In the data rows, 128 means zero.
Here is a table of points, one per row:
tensor([136, 136, 117, 145, 159, 68, 106, 118, 132, 154, 128, 131, 104, 119, 153, 132, 143, 93, 121, 116, 120, 114,
        131, 151])
tensor([134, 151, 89, 133, 150, 117, 91, 152, 128, 143, 131, 142, 143, 121, 143, 132, 112, 106, 109, 130, 85, 132,
        140, 146])
tensor([137, 146, 117, 177, 147, 128, 107, 134, 116, 105, 92, 129, 101, 136, 126, 131, 110, 126, 131, 140, 110, 154,
        132, 132])
tensor([114, 133, 194, 82, 70, 118, 185, 119, 133, 195, 165, 107, 130, 96, 104, 154, 132, 120, 94, 115, 155, 97,
        121, 120])
tensor([153, 138, 97, 122, 125, 118, 114, 129, 146, 147, 133, 109, 145, 116, 155, 146, 136, 120, 99, 132, 113, 116,
        142, 112])
tensor([129, 116, 146, 143, 97, 123, 113, 165, 149, 127, 146, 136, 103, 99, 128, 112, 128, 145, 137, 129, 142, 109,
        89, 146])
tensor([105, 170, 119, 180, 111, 122, 199, 120, 183, 86, 152, 79, 137, 110, 134, 146, 157, 126, 129, 80, 147, 113,
        99, 93])
tensor([121, 131, 113, 110, 124, 131, 141, 135, 128, 116, 121, 121, 157, 106, 121, 136, 136, 123, 125, 112, 132, 125,
        127, 125])
tensor([81, 148, 159, 112, 184, 152, 184, 114, 133, 122, 97, 82, 163, 85, 113, 161, 169, 109, 131, 102, 121, 118,
        87, 89])
tensor([100, 94, 96, 100, 148, 160, 132, 100, 111, 132, 108, 108, 118, 145, 121, 140, 111, 150, 97, 133, 93, 186,
        151, 113])
tensor([135, 138, 108, 130, 158, 89, 112, 112, 117, 159, 116, 130, 112, 115, 150, 128, 138, 107, 115, 102, 121, 113,
        141, 136])
tensor([141, 150, 120, 84, 137, 128, 129, 145, 108, 110, 140, 137, 140, 148, 129, 108, 115, 139, 149, 91, 130, 124,
        134, 123])
tensor([118, 143, 128, 131, 148, 75, 90, 116, 133, 232, 107, 112, 100, 113, 165, 134, 159, 104, 68, 82, 155, 91,
        142, 134])
tensor([153, 148, 127, 158, 168, 95, 124, 133, 118, 110, 130, 132, 128, 126, 133, 102, 164, 104, 144, 128, 119, 118,
        127, 137])
tensor([138, 124, 135, 147, 168, 73, 116, 120, 144, 113, 155, 153, 98, 139, 147, 125, 132, 99, 154, 130, 126, 147,
        142, 148])
tensor([144, 144, 126, 171, 132, 147, 102, 137, 117, 97, 103, 118, 105, 155, 122, 125, 128, 127, 137, 149, 125, 156,
        132, 135])
tensor([156, 167, 129, 148, 126, 113, 119, 167, 85, 116, 156, 136, 147, 142, 108, 74, 150, 107, 151, 131, 122, 111,
        142, 132])
tensor([109, 121, 131, 135, 109, 139, 85, 142, 151, 146, 139, 148, 128, 116, 150, 139, 79, 128, 139, 161, 117, 135,
        139, 139])
tensor([110, 132, 127, 81, 96, 143, 124, 151, 115, 133, 121, 135, 103, 141, 80, 135, 92, 140, 97, 111, 110, 151,
        183, 123])
tensor([117, 113, 120, 107, 126, 130, 126, 110, 121, 201, 131, 109, 113, 115, 150, 144, 140, 123, 75, 96, 136, 112,
        159, 97])
tensor([132, 112, 113, 214, 150, 153, 154, 106, 130, 129, 106, 136, 137, 109, 155, 147, 159, 153, 149, 117, 159, 131,
        108, 102])
tensor([145, 138, 152, 141, 108, 149, 105, 162, 113, 114, 118, 137, 118, 133, 103, 118, 112, 116, 128, 151, 141, 135,
        133, 141])
tensor([118, 109, 176, 103, 89, 112, 137, 98, 156, 112, 156, 103, 129, 95, 69, 138, 78, 124, 80, 86, 141, 67,
        72, 124])
tensor([117, 122, 138, 119, 100, 159, 102, 151, 125, 143, 104, 131, 121, 115, 97, 140, 103, 145, 102, 140, 119, 131,
        156, 146])
tensor([119, 121, 151, 131, 132, 145, 147, 117, 157, 102, 132, 123, 117, 128, 122, 126, 134, 155, 159, 133, 138, 103,
        94, 135])
tensor([143, 121, 137, 88, 171, 129, 135, 115, 81, 77, 131, 161, 105, 192, 103, 92, 116, 109, 152, 136, 77, 147,
        172, 126])
tensor([114, 107, 138, 119, 93, 146, 98, 141, 150, 133, 139, 150, 132, 119, 131, 135, 112, 126, 127, 149, 123, 123,
        115, 134])
tensor([137, 136, 130, 136, 138, 111, 134, 123, 133, 129, 132, 127, 135, 121, 134, 117, 146, 121, 138, 114, 132, 118,
        125, 127])
tensor([167, 144, 127, 181, 132, 123, 159, 107, 118, 121, 126, 141, 159, 114, 162, 116, 173, 159, 133, 104, 185, 126,
        91, 106])
tensor([164, 109, 108, 158, 134, 136, 139, 65, 110, 110, 123, 129, 115, 150, 131, 145, 164, 168, 142, 138, 159, 154,
        90, 126])
tensor([117, 112, 190, 124, 100, 143, 77, 141, 178, 115, 171, 162, 110, 123, 159, 143, 82, 138, 141, 181, 148, 129,
        108, 147])
tensor([130, 88, 95, 71, 55, 95, 187, 140, 104, 147, 137, 149, 140, 112, 129, 113, 129, 97, 109, 71, 133, 111,
        150, 78])
tensor([108, 60, 94, 104, 61, 184, 126, 146, 100, 187, 48, 140, 157, 110, 155, 158, 158, 153, 113, 153, 90, 122,
        184, 136])
tensor([88, 120, 75, 122, 122, 133, 123, 109, 125, 178, 125, 118, 112, 138, 151, 123, 67, 130, 135, 143, 100, 136,
        146, 112])
tensor([141, 134, 121, 113, 123, 135, 106, 159, 95, 113, 135, 161, 130, 141, 96, 104, 131, 118, 149, 134, 107, 136,
        162, 149])
tensor([120, 107, 199, 123, 97, 151, 66, 149, 180, 107, 176, 170, 114, 106, 165, 143, 88, 136, 152, 188, 147, 136,
        96, 154])
tensor([112, 145, 132, 83, 121, 111, 163, 112, 129, 127, 99, 100, 168, 88, 119, 147, 149, 120, 106, 84, 124, 116,
        113, 116])
tensor([144, 135, 120, 117, 142, 103, 133, 124, 119, 126, 124, 139, 140, 124, 134, 115, 139, 118, 135, 98, 129, 115,
        136, 128])
tensor([159, 115, 183, 136, 94, 153, 86, 165, 117, 120, 113, 143, 122, 120, 116, 122, 94, 103, 131, 164, 142, 142,
        122, 158])
tensor([116, 136, 128, 137, 133, 122, 137, 133, 146, 101, 141, 118, 133, 108, 117, 125, 129, 127, 139, 133, 143, 108,
        99, 128])
tensor([158, 145, 129, 150, 151, 110, 121, 139, 107, 104, 135, 136, 131, 133, 125, 97, 157, 104, 149, 138, 125, 127,
        137, 139])
tensor([131, 124, 163, 139, 128, 125, 111, 134, 172, 114, 158, 151, 103, 147, 150, 143, 92, 136, 153, 162, 131, 138,
        118, 149])
tensor([158, 127, 140, 136, 149, 103, 106, 130, 126, 114, 156, 177, 131, 148, 126, 102, 132, 90, 162, 144, 112, 136,
        151, 147])
tensor([103, 92, 147, 110, 70, 162, 65, 158, 162, 136, 126, 177, 132, 120, 143, 128, 106, 132, 128, 171, 107, 134,
        114, 148])
tensor([138, 141, 113, 64, 132, 130, 140, 144, 118, 111, 137, 129, 139, 143, 131, 119, 103, 139, 161, 76, 139, 125,
        144, 122])
tensor([84, 138, 74, 136, 125, 125, 93, 134, 95, 126, 65, 109, 132, 172, 128, 156, 117, 156, 98, 119, 111, 166,
        154, 91])
tensor([137, 140, 120, 161, 151, 120, 123, 118, 135, 115, 114, 125, 111, 139, 138, 124, 141, 136, 135, 129, 126, 126,
        115, 131])
tensor([152, 127, 114, 72, 136, 122, 145, 132, 107, 102, 133, 152, 134, 150, 126, 102, 115, 119, 156, 88, 113, 124,
        147, 121])
tensor([109, 150, 128, 152, 132, 96, 155, 113, 161, 96, 145, 97, 149, 98, 116, 139, 155, 122, 134, 113, 138, 108,
        88, 126])
tensor([159, 174, 129, 143, 124, 105, 128, 173, 94, 118, 175, 138, 156, 147, 94, 50, 145, 101, 145, 122, 116, 88,
        159, 126])
tensor([153, 102, 85, 122, 162, 107, 166, 106, 88, 111, 110, 149, 163, 115, 154, 112, 124, 164, 116, 91, 146, 127,
        113, 93])
tensor([156, 155, 127, 166, 147, 150, 135, 106, 133, 96, 105, 122, 111, 165, 134, 116, 174, 157, 133, 141, 162, 131,
        89, 129])
tensor([128, 116, 141, 140, 115, 141, 107, 128, 128, 125, 118, 130, 114, 134, 121, 137, 117, 146, 125, 150, 131, 143,
        135, 139])
tensor([59, 151, 98, 177, 182, 150, 158, 110, 176, 111, 126, 53, 175, 29, 106, 189, 133, 84, 98, 145, 139, 149,
        91, 111])
tensor([102, 109, 102, 47, 135, 202, 110, 77, 117, 126, 99, 94, 97, 152, 73, 162, 82, 157, 45, 144, 70, 212,
        171, 129])
tensor([138, 149, 122, 103, 134, 107, 145, 121, 135, 103, 122, 117, 163, 122, 125, 110, 142, 123, 146, 84, 136, 114,
        135, 122])
tensor([132, 125, 122, 150, 139, 85, 131, 100, 186, 163, 101, 124, 102, 128, 161, 133, 151, 123, 106, 111, 127, 75,
        106, 131])
tensor([94, 114, 130, 125, 146, 90, 134, 100, 145, 170, 168, 88, 108, 235, 133, 101, 36, 148, 161, 178, 119, 135,
        176, 154])
tensor([82, 82, 104, 86, 144, 185, 176, 124, 107, 154, 169, 120, 116, 136, 146, 117, 156, 127, 125, 155, 102, 198,
        126, 95])
tensor([168, 159, 121, 133, 97, 138, 78, 160, 50, 85, 112, 155, 168, 167, 66, 90, 147, 83, 135, 175, 140, 138,
        170, 140])
tensor([122, 94, 96, 88, 110, 160, 139, 154, 102, 133, 107, 126, 165, 108, 122, 167, 136, 122, 129, 135, 100, 122,
        160, 139])
tensor([131, 124, 160, 135, 128, 130, 140, 110, 145, 121, 162, 130, 101, 166, 129, 141, 99, 154, 148, 160, 149, 129,
        120, 167])
tensor([121, 124, 116, 118, 121, 132, 138, 135, 125, 130, 123, 125, 151, 109, 122, 137, 136, 124, 121, 119, 127, 126,
        127, 125])
tensor([166, 131, 174, 156, 112, 128, 110, 167, 117, 119, 118, 140, 86, 122, 139, 106, 113, 130, 148, 163, 151, 121,
        88, 145])
tensor([102, 98, 127, 133, 143, 138, 148, 112, 133, 158, 132, 113, 121, 131, 140, 138, 114, 138, 114, 112, 107, 157,
        128, 111])
tensor([134, 135, 129, 158, 134, 132, 159, 166, 121, 159, 100, 134, 136, 82, 117, 144, 131, 165, 142, 131, 128, 103,
        128, 145])
tensor([128, 119, 145, 133, 147, 133, 166, 108, 155, 153, 134, 126, 135, 122, 143, 129, 151, 129, 132, 124, 142, 91,
        104, 111])
tensor([102, 109, 143, 137, 147, 127, 154, 109, 146, 172, 145, 105, 126, 159, 139, 128, 118, 137, 111, 120, 128, 131,
        135, 118])
tensor([160, 166, 127, 148, 116, 139, 140, 81, 112, 69, 130, 101, 104, 164, 104, 142, 214, 169, 154, 148, 195, 148,
        73, 125])
There is one direction along which these points spread out most. Take the direction at right angles to it along which they spread out most. Go by this last direction. How many in every 100 of the points above lie lower along it than each point below? Round to a whole number. More than half of the points above lie lower than the first one.
tensor([114, 133, 194, 82, 70, 118, 185, 119, 133, 195, 165, 107, 130, 96, 104, 154, 132, 120, 94, 115, 155, 97,
        121, 120]) : 19
tensor([137, 146, 117, 177, 147, 128, 107, 134, 116, 105, 92, 129, 101, 136, 126, 131, 110, 126, 131, 140, 110, 154,
        132, 132]) : 65
tensor([138, 149, 122, 103, 134, 107, 145, 121, 135, 103, 122, 117, 163, 122, 125, 110, 142, 123, 146, 84, 136, 114,
        135, 122]) : 49
tensor([117, 112, 190, 124, 100, 143, 77, 141, 178, 115, 171, 162, 110, 123, 159, 143, 82, 138, 141, 181, 148, 129,
        108, 147]) : 84
tensor([144, 135, 120, 117, 142, 103, 133, 124, 119, 126, 124, 139, 140, 124, 134, 115, 139, 118, 135, 98, 129, 115,
        136, 128]) : 54
tensor([129, 116, 146, 143, 97, 123, 113, 165, 149, 127, 146, 136, 103, 99, 128, 112, 128, 145, 137, 129, 142, 109,
        89, 146]) : 77
tensor([121, 131, 113, 110, 124, 131, 141, 135, 128, 116, 121, 121, 157, 106, 121, 136, 136, 123, 125, 112, 132, 125,
        127, 125]) : 29
tensor([131, 124, 163, 139, 128, 125, 111, 134, 172, 114, 158, 151, 103, 147, 150, 143, 92, 136, 153, 162, 131, 138,
        118, 149]) : 81
tensor([141, 134, 121, 113, 123, 135, 106, 159, 95, 113, 135, 161, 130, 141, 96, 104, 131, 118, 149, 134, 107, 136,
        162, 149]) : 62
tensor([132, 125, 122, 150, 139, 85, 131, 100, 186, 163, 101, 124, 102, 128, 161, 133, 151, 123, 106, 111, 127, 75,
        106, 131]) : 43
tensor([102, 109, 102, 47, 135, 202, 110, 77, 117, 126, 99, 94, 97, 152, 73, 162, 82, 157, 45, 144, 70, 212,
        171, 129]) : 0
tensor([164, 109, 108, 158, 134, 136, 139, 65, 110, 110, 123, 129, 115, 150, 131, 145, 164, 168, 142, 138, 159, 154,
        90, 126]) : 67
